Each row is where one point has got to under a steady rotation. How many ticks took it there?
The counts run from 0 to 755.
[ -1 -22  21   5  17  54   1  -5  -3  -5  20  -5  13 -12  18 -12 -43  26
   7  -8   6 -36  14 -42 -16   7  40  31  -7  13  -6   3 -28  19  15  -7
  -3  17 -21  17  18   2  32   7  19   5  -8 -24  21  31] => 385
[ 16 -22 -15  -2  30  10  40  32  -5   9   0  -5 -40  31 -32 -39 -17 -17
 -22   1  -7 -12   6 -25   1  19   3 -21   1   8  31  -9 -13   2  -4 -26
  -3  32 -28  15   1 -28  -8 -10 -15  24   5 -32  -4  -5] => 198
[ 23 -17 -16 -29  18 -20 -22   0  -1 -12 -15  34  18  15  -5  10   3 -18
 -12  -2  -3  25  37  32  15   3 -25 -23  34  21  -4  26  -6 -14  -5 -42
 -31 -34 -21 -11   2  -6 -24   5   7   6  -4   5 -53   3] => 334
[ 23  12 -14  -2 -11   7  -6  48   0   8  12 -11 -25  -8  19  -7 -14  25
  -2 -45 -11  19 -12  -5  20  13 -20   7  20 -45  -6   4  15  -4  10   7
  11  13  23   7   9 -18  18 -16  -7  27   2  47 -44  -6] => 134
[ 21   2 -21   5  14  28  25  31  -4  33   3 -27 -43  -3   8 -17   2  24
   8  -9 -11 -44   3 -26   9  33  19  21   0   0  30  -9  14   8  15  15
  40  38  -1  24  -6 -32  13  17   4  24  -8  25  12 -10] => 208
[ 33   2 -18 -14  17 -30  -6  22  23  24   6  12  29   5  -2  33  -8  10
  -1  19   8   6  25  -3 -22   1 -16   2 -17 -13  15  14  -7 -55  14  44
 -24 -14  -3   1  -2 -26 -36   9  -4   9 -14  28 -14   3] => 412
[-10  29   7  41 -23  21  -9  15  -4 -22  24 -31   7 -22  37   3  -6   6
 -12 -21  -2  20 -34 -22   6  -5  18  33  12  -9  -5  -9  15   3  21  13
  26  -4  40   9  17   4  30   0   8  40 -10  12  21  -7] => 303
[  3  18  -1  11   7  65  -3   6   1   2  19  15   4  31   1 -26  13 -15
 -12   3  -7 -16  11  -4  25  -2  -9  20   9  27  66  -4 -15  -2   8  -8
  34   0 -11  30   7  -9 -11  13  21  48  -8 -12   8  18] => 36
[  7 -15   4   2  13  12  46  25 -10  18  -8  -4 -67  36 -11 -51  -5  -9
  -9   0 -13   8  -7 -31  12  23   9  -3  -2   9  26  -7  -2  -8 -14   2
  13  16 -11  19 -20 -17  -5 -16  15  25  21 -11   3 -11] => 197
[-11 -10  39  30  14  39  14  -2 -10   7  -9   6  -6  47  29 -16 -11 -11
  17 -17 -25  14 -17   5  -9  19  -4  -3 -34 -24  -2 -34   7 -11   0  -3
  34   8  -6  21 -41  -6  -1  -8  14  28  13   2 -30   0] => 112
[-22  -7  15  32  14  11   3 -14   2 -28   0  10  33  34 -21   2 -20 -47
  -2   4  -3  19 -15   4 -34   7  14 -13 -21  19  12 -16 -11 -13   1 -40
   0  -2  -7   9 -22   1 -18  18  26  14 -29 -50   2  -8] => 103
[-30  12  10  25 -28   3  21   4 -17   6 -11 -18 -45   6 -19   1  -6  -2
  19 -16  -6   3 -21 -36   1   5  17   4 -11  -9  24   2  16  21  -3  16
  22  32  15   2  -9  15  33   5  30   5 -28 -20  30 -21] => 369
[-17  13  22  -4 -14  27  -6 -30 -22 -14  -4  21 -20  24 -18 -42  22  -9
  17 -32 -13  -8  12  11  35   3   2  -2  32   7  23  -6  -9  34 -11 -40
   9  13 -36  15   7   4  14   6  28  -2   5 -11 -13  18] => 535
[  7 -13 -26 -12  -2 -17  -6 -19 -17  18 -15 -42   6 -37 -22  16 -30  29
  -5  -9  15   0   1 -14 -33   0  40 -17  14  -3 -45  -6   7  29  16 -17
 -33  33  15 -22   2 -13  11 -11 -27 -17   1   0   5  21] => 646
[ -3  21 -10  18 -11   4  46 -18 -19  11  -4 -23 -28  37 -15 -13  17 -17
   4  -4 -21 -15 -24 -16   2  21   9   3 -27 -26  -5 -42  29 -20  -5   7
  25  16  25  13 -33   9  -8   8 -14  -2  15  25  40 -28] => 281
[-12  20  18   0   5  -7 -22  -5 -15  -2 -42   2  12 -15  28  34  16 -13
  16  20  -5 -13  18  43   5 -15 -33 -10 -23  -4  25   2   6  14   2  -2
  47 -15  34  -8 -21  29 -25  -5 -19 -16 -15  -8 -21 -23] => 515
[ 21  11  39  20  30  38  16  25  27  15  13  12  -1  22  27  -2 -10   5
 -13 -26 -30 -17 -10  -5  -8  30 -21  18 -34 -43   1 -24  -2 -29  16   2
  23   7  -8  22 -22   0  16  -8  19   8   9  12 -25 -22] => 119
[ 19  19   5 -14 -50 -59 -10   9  10  -3  16  -2 -27 -20 -14  -4  21  -1
  -1 -31 -16  25   6  -8  24 -10 -24  15  28 -33 -18   2  20  -4   2  33
 -25 -11 -20 -10  13   8  -3  -5 -21   6  15  44   8  10] => 64
[ 10 -49   4  -7   0  16   5  27  10   3  29  17  -1  -4  27 -31 -18  13
  10 -11   6  39  20 -21  -2  -6  22  22  30  23 -12  19  -5 -15   4  19
 -10   2 -36  16  17 -24   6 -13  22  48   7   6 -20  37] => 399
[-25  20  58  27 -20   2  15 -13   8   9  18 -17  -6  15  -9 -16   4  -4
 -40 -20   3  16 -42 -20 -21 -13  -8  28  -8 -26   3 -31  -4  10  -7   7
 -10  24   1  -4   7  23  16 -17  10 -26  16 -40   6  21] => 460
[-21 -31  14  14  25  18  13  24 -17 -28 -22  -6  -2   0  21 -16 -10 -38
  -2  38   3 -14   8   4 -15 -20  -2  -6 -19  37  27  -2 -28  28  -5 -31
  37  -3  -1   9  -5  -4 -17  -7 -24  18   5 -58   9 -13] => 22
[ -4  -8 -10  10  16 -40  -3   1 -10  15 -45 -38  10 -27 -12  38  -1 -13
  -1  33   7 -21  11   6 -46   7  40 -13 -22  34  16   2   5  20  16   2
   7  -9   3  -9 -25   3 -22   8 -21 -13 -22 -22  17 -27] => 8
[ 22  22 -26 -38 -12  -3 -11  -1 -23   2  -3 -30  -3 -14 -24  -7   4  19
  -3 -20   2 -48  27   4  28  -6 -11 -13  27 -21  10  -1 -10  39  10 -21
  -4  42  -1   3  17  -3  -3   8 -44  -5   7  18   0  27] => 712
[ -6   0  23 -10   0 -34   4 -16  14  -1  -2  30   6  33 -49 -13  28 -39
 -29  10   4  15   0  17  -9 -12 -29 -20 -13  15   8 -16  -4 -26 -20 -13
 -28 -17 -24  -6  -3  -7 -48   5  -1 -30  17 -20   3   3] => 261
[ -1  32   7  13  -2  27  11 -41  -8  17  21   1 -13  30 -25 -18  27  10
   4 -44 -23 -20  14  -6  30  28  23   3  16 -10  24 -11  -2  13   3 -11
 -11   8 -31  21  -4  24  19  11  40  -5   1   7  13  18] => 542
[ 23  -5 -18   4  22  59  22  32   9  -3  38  26  -9  19   7 -22  -5   1
  -8 -18 -20 -21 -15 -27  31  28 -19  14  -3 -15   0 -15 -11 -43   1 -29
   1   7  15  24   7 -25  13  -8  14  25   6  18   2 -15] => 124
[ -5   6 -35   6 -12 -19   1  17 -16 -16 -17  -8 -17 -13  28  10  20 -23
  -4  24   3  24  11  17  20  -8 -13   3  13  21  16  15  20 -15 -12  17
  33 -36  54 -14 -14  -3 -26   0  -5  26 -20  25  -2 -24] => 505
[ -9   1  22 -23   5 -19 -30 -42  20   8  -8  28  48   0  -2  16  19   2
   1  17  21  -8  33  38 -20 -15 -14  -4  -6  11  -4  -7 -17  -7  -1 -10
 -19 -22 -32 -14   3   2 -39  10 -10 -45  12  -8 -13  34] => 250
[  4 -36   5   0  10  19  -1  23   8 -17  41  21  10  -8  10 -25 -32  -1
 -12  -7   2  17  21 -40   0  -7  19  26  25  23 -12  14 -21 -11   1  -3
 -29   4 -34   4  34 -22  11 -16   5  43  -2 -14   1  35] => 396
[-19  16 -21  -7 -30   3 -38 -15  -2 -20  27  12  30 -16  12  -6   9  -2
   6  13  30  25  25  11  12 -34   3  27  43  38   7  18   3   2 -12  13
 -11 -13  12   1  31 -13 -15  26  -3  14 -11   3  21  45] => 238
[-19  -6  35  30 -12  34   5  -9 -23  14  -4 -25 -17  -7  33  -6 -22  30
  30 -30  -5  -1  -1 -24  -9   1  32  17  -3 -17   2   1   3  44   7  22
  22  35  -6  22  -5  15  40  -9  12  20   6 -23   9  29] => 380
[ 31 -25 -31  -2   1 -19  11  13  11 -17  12   3  -9 -26 -23  14 -10  -4
  -2  -9 -13 -34  16 -37 -14  20  56   9  20  18 -33   4  -5 -26  15 -12
 -38 -11 -25  -4  16  -9   7  10  -2  13 -10   6  32 -18] => 565
[ 33  12 -18  -1  11 -47  -7  35  22 -10 -15  -3  13 -35   6  39  16 -21
 -25  29  -1   3  -9  15  -4  -6   4  -3  -2  11  17   9   0 -26   9   4
   8 -34  43 -15  -7 -11 -24  -3 -24   9 -29  13  -9 -37] => 500
[ -9  -7   9  32  31  38  16   5   7  27 -14  17  -3  39  43  -2  11  -4
 -11  30  -1  33  13  11   9   7 -21  10 -14  18  49  -2  -6 -27 -11  19
  33 -21  20  10 -29  -1 -31 -13  21  26  -1  -4 -13  -1] => 681
[-31  -1  29  31 -15 -27  -2 -40  10   8 -13  -2  17  -3  12  23  19 -15
  -1   8  -5  24  13   1 -35  -3  57  20   1  28   4  -7  13  -4  13  36
  -1 -32 -26   1 -13  25  -9  17  33   7 -14  -6  19   3] => 743
[ -7  -2   8  11   1 -26  -1 -23   4  21 -15 -28   1 -47  22  43 -17  42
  -6  -2  19  -8 -14 -15 -37   5  43   7 -13  -7 -44  -4  25   7  14  33
  -7   1  32 -20  -7   8  12 -16  -1 -34   0  16  12  -6] => 651
[ 35   4  -5  19  11 -19  18  13  23  22  18 -31  11   1  18   7  -2  19
 -53   9 -14  24   5 -20 -29  14  28  16  -3 -18 -17 -13  -1 -29  22  23
 -39 -22  19  -2  -2  16  -8 -33 -20  29  20  35  -9  12] => 482
